M =
[[119 123 118 137]
 [143 145 127 114]
 [133 124 100 122]]
M[-3,-4] => 119
M[2,-1] => 122
M[0] => [119, 123, 118, 137]
M[0,-3] => 123
M[-1,-2] => 100
M[-2,0] => 143

W =
[[128 128 129 128 128 129 106 130 128 130]
 [129 128 129 130 129 129 151 122 128 130]
 [130 128 126 128 128 127 127 124 128 127]
 [127 128 128 128 129 127 109 123 128 129]
 [129 128 128 129 127 128 138 136 128 129]
 [127 128 131 128 129 129 121 126 128 126]]
W[0][0]	128
W[5]	[127, 128, 131, 128, 129, 129, 121, 126, 128, 126]
W[1][8]	128
W[:, 9]	[130, 130, 127, 129, 129, 126]
W[5][1]	128
W[:, 6]	[106, 151, 127, 109, 138, 121]
W[3]	[127, 128, 128, 128, 129, 127, 109, 123, 128, 129]
W[3][3]	128
W[3][7]	123
W[1]	[129, 128, 129, 130, 129, 129, 151, 122, 128, 130]
W[3][4]	129
W[1][6]	151
W[0][1]	128
W[2]	[130, 128, 126, 128, 128, 127, 127, 124, 128, 127]
W[0][8]	128
W[2][8]	128
W[4][4]	127
W[:, 8]	[128, 128, 128, 128, 128, 128]
W[0][2]	129
W[4]	[129, 128, 128, 129, 127, 128, 138, 136, 128, 129]

B = ((106, 139, 108, 112, 105, 153, 154, 107, 109, 143, 154, 150, 123, 116, 149), (138, 121, 136, 134, 139, 116, 116, 139, 138, 119, 116, 119, 128, 132, 119), (132, 125, 132, 131, 132, 121, 121, 131, 131, 124, 121, 122, 129, 130, 122), (125, 137, 126, 128, 125, 138, 135, 121, 120, 138, 132, 128, 135, 134, 129), (137, 130, 138, 137, 137, 123, 121, 134, 133, 128, 121, 120, 135, 136, 120), (130, 125, 130, 129, 130, 125, 127, 133, 133, 125, 128, 131, 125, 125, 130), (124, 137, 126, 128, 123, 138, 135, 121, 121, 138, 136, 133, 132, 129, 132), (136, 135, 137, 138, 136, 127, 124, 131, 130, 133, 123, 121, 138, 139, 121), (130, 132, 131, 131, 130, 130, 128, 128, 127, 132, 128, 126, 132, 132, 126), (132, 137, 134, 136, 131, 131, 127, 126, 125, 137, 127, 124, 138, 136, 124), (140, 140, 143, 145, 139, 125, 119, 130, 128, 138, 119, 116, 145, 144, 115), (124, 142, 127, 130, 123, 141, 136, 118, 118, 142, 136, 131, 137, 133, 131))
B[0][0] => 106
B[3][2] => 126
B[2][4] => 132
B[8][9] => 132
B[6][5] => 138
B[0][5] => 153
B[2] => [132, 125, 132, 131, 132, 121, 121, 131, 131, 124, 121, 122, 129, 130, 122]
B[1][11] => 119
B[8][5] => 130
B[8] => [130, 132, 131, 131, 130, 130, 128, 128, 127, 132, 128, 126, 132, 132, 126]
B[1][10] => 116
B[5][0] => 130
B[2][12] => 129
B[:, 12] => [123, 128, 129, 135, 135, 125, 132, 138, 132, 138, 145, 137]
B[1][13] => 132
B[10][3] => 145
B[4][11] => 120
B[1] => [138, 121, 136, 134, 139, 116, 116, 139, 138, 119, 116, 119, 128, 132, 119]
B[0][14] => 149
B[6][6] => 135
B[6][4] => 123
B[9][4] => 131
B[:, 14] => [149, 119, 122, 129, 120, 130, 132, 121, 126, 124, 115, 131]
B[5][14] => 130
B[11][9] => 142
B[0][10] => 154
B[:, 11] => [150, 119, 122, 128, 120, 131, 133, 121, 126, 124, 116, 131]
B[0] => [106, 139, 108, 112, 105, 153, 154, 107, 109, 143, 154, 150, 123, 116, 149]
B[7][11] => 121
B[4][12] => 135
B[10][7] => 130
B[6] => [124, 137, 126, 128, 123, 138, 135, 121, 121, 138, 136, 133, 132, 129, 132]
B[9][6] => 127
B[8][8] => 127
B[2][3] => 131
B[10][12] => 145

m =
[[136  98 153 112 104 152 149 145]
 [130 149 137 128 153 125 157 139]
 [133 149 110 100 101 109 101 103]
 [139 147 104 112 153 149 126 138]
 [142 143 127 125 120 126 109 152]
 [118 134 109 106 118 149 110 146]
 [133 128 132 103 109 131  99 122]
 [134 155 153 138 111 127 132 109]]
m[0][0] = 136
m[:, 5] = [152, 125, 109, 149, 126, 149, 131, 127]
m[3][5] = 149
m[2][0] = 133
m[4][2] = 127
m[:, 7] = [145, 139, 103, 138, 152, 146, 122, 109]
m[0][7] = 145
m[2] = [133, 149, 110, 100, 101, 109, 101, 103]
m[6][0] = 133
m[1][7] = 139
m[1][0] = 130
m[6][5] = 131
m[6] = [133, 128, 132, 103, 109, 131, 99, 122]
m[7][1] = 155
m[4] = [142, 143, 127, 125, 120, 126, 109, 152]
m[6][7] = 122
m[:, 2] = [153, 137, 110, 104, 127, 109, 132, 153]

X = [[123, 136, 112, 127, 122], [123, 137, 112, 127, 121], [138, 128, 150, 123, 143], [123, 134, 110, 127, 120], [121, 135, 108, 131, 119], [122, 136, 110, 128, 120], [123, 134, 110, 129, 120]]
X[0][0] -> 123
X[:, 1] -> [136, 137, 128, 134, 135, 136, 134]
X[3] -> [123, 134, 110, 127, 120]
X[4][0] -> 121
X[5][1] -> 136
X[0] -> [123, 136, 112, 127, 122]
X[6][4] -> 120
X[2][3] -> 123
X[0][4] -> 122
X[2] -> [138, 128, 150, 123, 143]
X[1] -> [123, 137, 112, 127, 121]
X[0][1] -> 136
X[:, 2] -> [112, 112, 150, 110, 108, 110, 110]
X[:, 0] -> [123, 123, 138, 123, 121, 122, 123]
X[1][4] -> 121
X[2][2] -> 150

arr = [116 103 130 110 135]
arr[0]	116
arr[-1]	135
arr[3]	110
arr[-3]	130

grid = [129 137 126 127 118 151 133 113 106 130 139 119 124]
grid[0] = 129
grid[1] = 137
grid[6] = 133
grid[8] = 106

data =
[[127 134 123 142 129 146 122 121 125 116 139 123 134 125 128]
 [118 115 127 137 135 117 123 123 132 131 134 118 126 100 132]
 [133 127 126 110 128 111 133 146 130 137 116 132 128 144 133]
 [134 141 128 133 122 151 128 122 123 118 132 134 131 143 122]
 [121 122 129 139 131 129 124 118 129 126 135 122 127 109 128]]
Rows and columns are counted from 0.
(0, 0): 127
(2, 14): 133
(2, 11): 132
(2, 1): 127
(2, 3): 110
(0, 12): 134
(4, 12): 127
(0, 10): 139
(3, 12): 131
(3, 0): 134
(0, 13): 125
(4, 8): 129
(4, 11): 122
(3, 7): 122
(1, 14): 132
(3, 10): 132
(3, 14): 122
(1, 7): 123
(4, 4): 131
(4, 7): 118
(0, 4): 129
(0, 2): 123
(0, 1): 134
(1, 9): 131
(4, 0): 121
(0, 14): 128

a = [113, 123, 129, 103, 125, 118, 131, 127, 120, 125]
a[0] => 113
a[6] => 131
a[4] => 125
a[7] => 127
a[5] => 118

x =
[[126 124 131 136 120 130 149 129 122 139 114 149 121 124 125]
 [133 128 124 133 125 145 149 136 121 150 131 135 114 129 108]
 [130 126 128 130 131 152 151 130 119 143 133 135 116 129 105]
 [124 123 132 132 125 133 148 130 127 143 110 144 108 123 129]
 [133 133 123 129 124 141 143 134 132 154 117 131  99 131 119]
 [126 126 128 131 131 147 150 130 119 140 131 137 124 123 109]
 [127 127 129 128 133 152 151 128 122 142 129 134 112 128 106]
 [123 125 133 127 131 138 145 129 135 148 107 135  98 122 135]]
x[-8, 0]: 126
x[5, -5]: 131
x[-5, -3]: 108
x[-7, 13]: 129
x[1, -1]: 108
x[-8, -5]: 114
x[1]: [133, 128, 124, 133, 125, 145, 149, 136, 121, 150, 131, 135, 114, 129, 108]
x[-8, 6]: 149
x[:, -7]: [122, 121, 119, 127, 132, 119, 122, 135]
x[-3, 11]: 137
x[0, 2]: 131
x[2]: [130, 126, 128, 130, 131, 152, 151, 130, 119, 143, 133, 135, 116, 129, 105]
x[-6, 2]: 128
x[6]: [127, 127, 129, 128, 133, 152, 151, 128, 122, 142, 129, 134, 112, 128, 106]
x[2, 10]: 133
x[:, 11]: [149, 135, 135, 144, 131, 137, 134, 135]
x[0, -14]: 124
x[-7, -3]: 114
x[2, 13]: 129
x[4, -5]: 117
x[-3, -1]: 109
x[2, -15]: 130
x[:, -10]: [130, 145, 152, 133, 141, 147, 152, 138]
x[-3]: [126, 126, 128, 131, 131, 147, 150, 130, 119, 140, 131, 137, 124, 123, 109]
x[-4]: [133, 133, 123, 129, 124, 141, 143, 134, 132, 154, 117, 131, 99, 131, 119]
x[-7, 9]: 150
x[7, -7]: 135
x[6, -9]: 151
x[7, 7]: 129
x[-6, 3]: 130
x[2, -8]: 130
x[6, -11]: 133
x[6, 0]: 127
